Each row is where one point has got to under a steady rotation. How many steps took it there?
The counts run from 0 to 157.
[ -8  25  15  -1 -32  -5  25   0   1   4  -1  30   3 -26 -22  11   8  27
   4 -33   7 -15  63 -24  43 -12  20 -31  17   2  -8 -11  14 -25  35  23
  33 -23  30 -13 -16 -21  -1 -23  13  13  15  11   4  16  24 -19  13]	41
[  2   1 -35  -5 -19  -9 -20  -9   3  -4   5  -9  11  10  -2  12  21  -4
  15  28  27  -2 -30  28  44   4   0  22  -3   9 -30 -16  39 -10  25  -3
  51   0 -19  11  18  19  -6 -11  49 -29  12   6  28 -37 -24  -3  37]	107
[ 14  27  26  33 -17   3 -23 -31 -26   1  22   8 -41  14   2  -2  18  11
  24 -34  -5  19 -27 -22   1  18 -41  -5 -28 -28  34  14  18   5  33 -16
  -5 -25  12 -12  21 -16  22   5 -52 -29   2  14 -13   4  12   2 -12]	73
[ 13  26   7 -10 -12 -13  35 -11  27  35 -17 -13 -22 -19  -7  -6  21   5
   2   2  -7 -29  34 -36  19 -35  45 -27  46   2 -12  24 -12 -36   3  -7
  39  -1  -2  17 -26   7 -11  -5  29  22  15 -25  -1  18 -16 -23  21]	31
[ 10   5  33  11  19 -12 -29  13  10 -25  -3   6 -31 -36 -11   7  33  28
  -1   7  30   4  -3  29  10   5 -18 -16  32  31  36  -5  30   4 -10  21
  25 -15 -44  13   8  18 -17  -6  -1 -28  12  -9  -9 -35 -47 -11  10]	10
[ 12   6 -26  -2 -17 -20 -23  -4  14  12   2 -26  13  47 -27 -15 -11   7
  28  32   2   7   7  11  32  38  -8  16   2  -2 -10 -41  40  34  26  23
  37   7  -3  39  -5   6 -16  -5  17  15  19 -27  39  -6 -24  19   7]	103
[ 11   8  19   5  -2  15  -1 -19 -20  19  18  -8 -10 -10 -10  13  15 -10
  31 -31  10  13  -3  -9 -34  33   6  10 -33 -42   9  16 -24  -3  14 -29
   9  -6  19 -20  12 -17  31  39 -60 -18 -19  42 -45  -2   2 -29   9]	65
[-17  -1 -22 -11 -13  25  11   7  -3   0   5   9  15  25 -18  -9 -23 -10
  -7 -48  10  15  23 -29 -31  19   4  17 -34 -35   1  -3 -53  29 -30  -5
 -42  -6  18 -27  11 -21  31  10 -27  20 -22  20 -32  18  21 -19   5]	59
[ -4  20   8  15  30  20 -11   7 -17 -17   8 -16  16  22  17  -3 -35 -15
  15  15 -25   6 -28  19 -21 -12 -20  41  -7 -12  -6 -27  17  -4  16 -30
 -30  35 -22   0 -24  38 -12  46 -14  11  -4 -19  36  -9  -5  29 -45]	89
[ -3 -19  -9 -21  31 -34  -1   1  26  21  -2  20 -11 -22 -11   5  35  51
   1  20   5   9  31 -14   2   1  34 -35  10   2  12  -1 -24  36 -38  48
   5  17  19  24   2 -26 -21  -3 -19 -14   8 -14 -21  15  -1  12 -34]	134
[-12   9  -5  -6  17   1   3  24  12 -14 -19  34 -23 -20 -19  35   6   2
 -33 -41 -12  34  17  -4   7 -23   1 -30  17   8  34  10 -26  10 -21  52
 -43   4  15 -16  -3 -31  -7 -35   7 -31  -2 -30   8  -2   2   9 -30]	145
[-32 -39 -38 -14  17 -12   6  -3  22   0  -3   4  15   0   8 -27  -2  33
 -38  31  18  -2 -19   1  -2 -25  28  -6  -9  22 -29  -4 -38  41 -65  14
   4  12  -2  15  25  24 -23  -7  25  16   8   0 -10   2  16   9  -1]	123
[ 21  -2  36  17  27   8 -13 -10 -18   0   7  22 -28  10  21   3 -29  -8
  -2   7 -26   9 -40  13 -18  20 -52  11 -29  -5  33 -13  33  -8  21 -18
 -43  17  24   8  -5  -5  11  22 -31 -24  -6   3  10  30  27  40 -33]	79
[ -6  -9  13 -16  40  -2   5  26  12  -2 -22  36 -17 -46 -20  48  11  11
 -24 -23  -6  28  24  17  -4 -10  17 -31  17   9  27  -1 -11  -2  -8  56
 -19  21  30  -3  -9 -30  -8  -8 -12 -44  -5 -12  -2  -3 -10   9 -35]	143
[ 11  13  36  12  39   3  -8   0 -36  -7   1 -10   8  -1  24 -11 -22 -19
  32  15 -22  -4 -39  11 -29 -13 -31  19  -6  -6   0  -9  40 -25  40 -47
 -13  22 -29  -3 -11  32  -8  36 -10   9  -6  -2  18   5  -2  19 -35]	87
[ -1 -31 -13 -32  40 -34   1   3  24  31  -5  20  -6 -22  -2  11  28  39
  -2  37   7   0  21 -12  -3   7  42 -28  11   0   7   2 -30  24 -50  36
  -6  23  19  24   0 -17 -22  -1  -8 -15   3  -9 -27  18  -2   9 -26]	133
[ -2   9  33   2  26   6  21  31  -5 -14 -36  -1   2 -51 -14  46   0 -28
 -15 -57 -29  22   7  15 -25 -30   8 -30  29   7  23  26 -24 -33  21   2
  -8   3   4 -32   4 -15  -6  -2  -4 -11  -5  -3   1 -17 -12 -16 -12]	151
[  4   4  39   3  29  -8  25  33 -14  -5 -38   5  -5 -52 -13  33   7 -21
 -10 -53 -25  23   5   1 -20 -24   2 -43  29  12  21  28  -6 -33  24   6
   3  -1  -6 -30   6 -21  -4 -15   6  -6   2  -5  -3  -5 -11 -19 -10]	150
[  9   7   4  -2  -9  22  -7 -22 -15  18  19  -1 -15  -6  -3  20   5  -5
  20 -22  10  10 -14   1 -26  28  10  20 -34 -49   7  15 -26  -2   0 -31
 -15   5  24 -18  10 -16  39  35 -61 -32 -22  38 -40  -5   5 -23   5]	66
[-13 -17  11 -12   5  24  18  25 -11   4  -8  14  32  -8 -19   3 -33 -11
  -4 -43   6   8  30   3 -41  22  18  13 -31 -23  -4 -18 -43   8 -12 -10
 -24   7  31 -25  -3 -22  30  26 -35  23 -31  35 -34   9  28 -19   7]	57
[ -4  30  17  35  -3  15 -20 -14 -27 -31  14   7 -21  34  20 -23 -16   5
   1 -18 -20  19 -37 -11  -6 -13 -60  11 -20  -7  28  -6  25  12  22 -17
 -38 -10 -10  -9   2  15   4  -1 -14  -3   3 -19  27  13  18  28 -48]	82
[ -6  16 -32   3 -34  -3 -27 -16   0 -10  11 -15   8  21 -17   3  21   2
  18  19  24   4 -16  22  46   8  -1  21   3   7 -31 -17  41  11  33   6
  47  -9 -22  12  18  25  -9 -14  43 -16  12  -5  36 -41 -27  -2  28]	106
[ 15   0 -28 -12  -7 -16 -21  -1  18  19   4 -28  17  54 -21 -15 -17  -6
  26  48  -2  -2   5  15  22  42  -6  28  -1  -3 -13 -37  30  26  21  15
  23  18   0  43  -7   8 -14   2  21   6  18 -25  38  -3 -27  27   6]	102
[  5  24  11  22   5   5 -11 -10 -41 -21  11   0 -11  21  41 -24  -2 -15
  26  -5 -18   2 -53 -25  -4 -23 -57  18 -10  -7  18  11  36 -13  24 -40
 -30 -13 -38 -21   6  16  -5  -3  12   0   5 -16  20  17   1  17 -25]	84
[  4  14  25  28  12   0  -1  22  29 -24 -32   3 -37 -23 -28 -27  -2  12
 -40 -23   5  17  -1   8  -6 -27   2 -30  31  36  35  -6   3  23 -16  27
   4  -6 -33  25   1  34 -15  -5  15  26  15 -41   5  -4 -28   2  -5]	18
[-13   8  22   4  21  19  28  31   0  -9 -29  -4  -1 -44 -10  45  -9 -35
 -23 -50 -34  24   5  23 -21 -35  14 -21  23   2  15  20 -36 -35   7   1
 -24  15   9 -30  -3 -10   5   2  -5 -10  -4 -10   5 -20 -11 -10 -16]	152
[ -7 -15  -4 -35  -3  12  27  25  -2   4 -10  46  23 -32  -4  24 -28  -5
 -23 -17   9 -23  41   0  16   1  14  -2  -7   9 -15 -24  -6 -34  -2   9
 -20   2  44 -17 -17 -32  14 -16  28  -9 -20  29  -1  28  40  -9  24]	46
[  2  -3   8  -3  10  -1  36  29  19  11 -29 -26   1  16 -14   7 -31 -35
 -22 -30 -54  14  16 -22 -28 -11  -8 -30  23  -2  25  26 -48 -14  -2   6
 -30   9  18 -18  -1 -30   3 -25  -3  31   5 -23  10  27   2  11   1]	156
[ 18   3  20   2  -5  -2   7 -12 -27  29   4 -12  -5  -4 -10   0  17  -6
  36 -35  10   9   0 -27 -33  40   4  -5 -32 -40  11  21 -16   0  14 -34
  15 -15  13 -16  24 -28  29  29 -52  -3 -15  38 -49   6   3 -31  11]	64
[-29 -34  -8   9  24  -6   8  -1  14 -12  -9   5  21 -40  -2  -7   2  26
 -39  23  21   3 -26  43  -9 -22  35  -4 -13  25 -45 -20 -11  23 -19   0
  41  23  -4  15  26  43 -19  18  14  12   6  27  -7 -25  14  -7   1]	120
[-17 -18 -38  17 -23  -8 -12  -1  17 -22  -4   9   5  21 -16 -25  -4  20
 -39  11  18  12 -25  23  26  -6  -3   2 -16  29 -22 -26  11  43 -12  26
  29 -16  -8   7  39  29 -10 -32  50  10  20   1  22 -15   8   5  19]	114
[ 19  20  14  -6  -9 -12  40  -8  26  37 -14  -6 -16 -39 -10   5  18  10
   9   6  -6 -28  39 -20  14 -31  48 -30  44   0 -18  17 -14 -43  17  -9
  44   9  10  17 -30   8  -7   6  16  16  17 -14  -4  16 -11 -22  20]	32
[ 18  -1  31  16  20 -25 -31   8  10 -16  -2   6 -23 -25  -7  -6  31  31
   6  11  28   8   0  17   9  14 -20 -20  31  36  42  -5  37  12 -15  26
  28 -25 -42  20  17  13 -22 -11   4 -17  13 -13 -14 -24 -39  -7  11]	9
[ -9 -10  -1 -26 -13   8  29  20 -36 -10  -9  21  38 -19  10  -5  -3 -19
   3 -58  21 -10  18 -29 -10  -6   2   0 -17 -10 -17  13 -16 -20   0 -23
 -11 -26  -5 -47  13 -19  21 -15  21  21 -25  35 -25  15  22 -39  38]	53
[  4   2  -7 -27  28 -24   1  -4  -8   8  -7  30 -18 -50   7  34  60  19
  12 -12  17   6   7 -21  19 -22  19 -38  21   7  17  33  -4 -13 -20  28
   3 -11 -10 -10   9 -27 -16 -30  17 -51   1 -10 -26 -12 -25 -19  -8]	139
[  2 -21  11  -8  28 -33 -28  -5  -1  15  24 -28  11 -10  24   2  32  30
  39  57  22 -20  -5  16   6  32 -16   5  19   6   9   7  10  -6 -29 -10
  35 -15 -50   6   9  13 -25   6 -25  -3   6  15 -26 -26 -31  -5  14]	0
[-35 -34 -34  -2  21  -1   3   0  29  -5  -5   7  17 -14   5 -14  -2  30
 -46  28  20  -1 -22  23  -8 -21  34   4 -12  19 -43  -9 -40  33 -56  12
   6  15  -2  14  24  35 -20   5  24   9   4  12  -6 -13  16   4  -8]	122
[  0 -18  13  -7  37 -15 -32   2  20   5  28 -14   2 -24  10  20  13  37
  16  56  22  -2   5  46  -1  33  -9   9  19   4  18 -17   4   9 -29   8
  22   4 -30  25  -2  14 -25  21 -39 -23   0  17 -18 -37 -26   1   2]	2
[ -9  26 -22 -22 -23  19  27  -9  41  19   5  18 -14 -12 -14  31 -10  13
 -22   2  -4 -24  48  -5  33 -25  41  -2  22 -12 -18  -4 -31 -28 -14  24
  -9  17  46  14 -46 -13   3  -4  17 -13   7 -17  15  12  18  -7  10]	36
[  9  18   8   7  11   8  19   5  20 -15 -29  -7 -36 -38  -1  -9  18 -10
 -28 -16  11  -4 -20  -1  -5 -57  19 -15  37  31   8  22 -15 -26 -23 -10
  10   0 -43   5  -8  42  -8  -1  43   7   5 -35   1 -11 -38 -21  22]	21
[  0   3  23  10   3  -6  29  29  14  12 -24 -34   0  13 -22  -4 -24 -27
 -10 -36 -56  15  25 -28 -30  -9  -4 -30  30  -4  23  31 -41 -15  12   0
 -13  -7  14 -15   5 -32   0 -21 -12  41  12 -23  11  25   3   4  -5]	157
[  5 -12 -10  -7  11 -20 -44   4  24  -9  20   2 -28  17  -1  -3  20  23
  -4  35  25  -1  -6   9  23  25 -28   0  19  18  40  -8  11  29 -60  37
 -20 -16 -37  22  10   1 -17 -27   2 -27   5 -24  -5  -9 -29  12   8]	6
[  6   1  17   9  28   9 -23  13  16 -24  -6  18 -33 -47   1  21  22   5
 -26   9  34   2 -21  49  10 -13  -3   6  31  33  25  -9  16 -10 -30  17
  -6   1 -35  15  -1  30 -11   2  13 -37  -2 -10  -6 -45 -40 -10  13]	12
[ -8  21  -7   9  20  23 -13   4 -10 -20  16 -21  17  37  17  -9 -37 -18
  19  23 -21   7 -25  13 -17 -12 -19  40  -9 -18  -4 -25   8   1   3 -23
 -37  30 -21  -1 -26  39 -10  31  -8  11  -4 -31  39  -2  -8  28 -48]	90
[ 28  13  23  30 -11  -4 -20 -28 -15  13  17   3 -39  25  -5 -17  17  12
  23 -28  -7  20 -14 -26 -13  36 -43  -8 -32 -28  41   8  17  16  27 -10
  -5 -20  25  -1  20 -27  23   1 -53 -16   4  13 -15  23  18   4 -13]	72
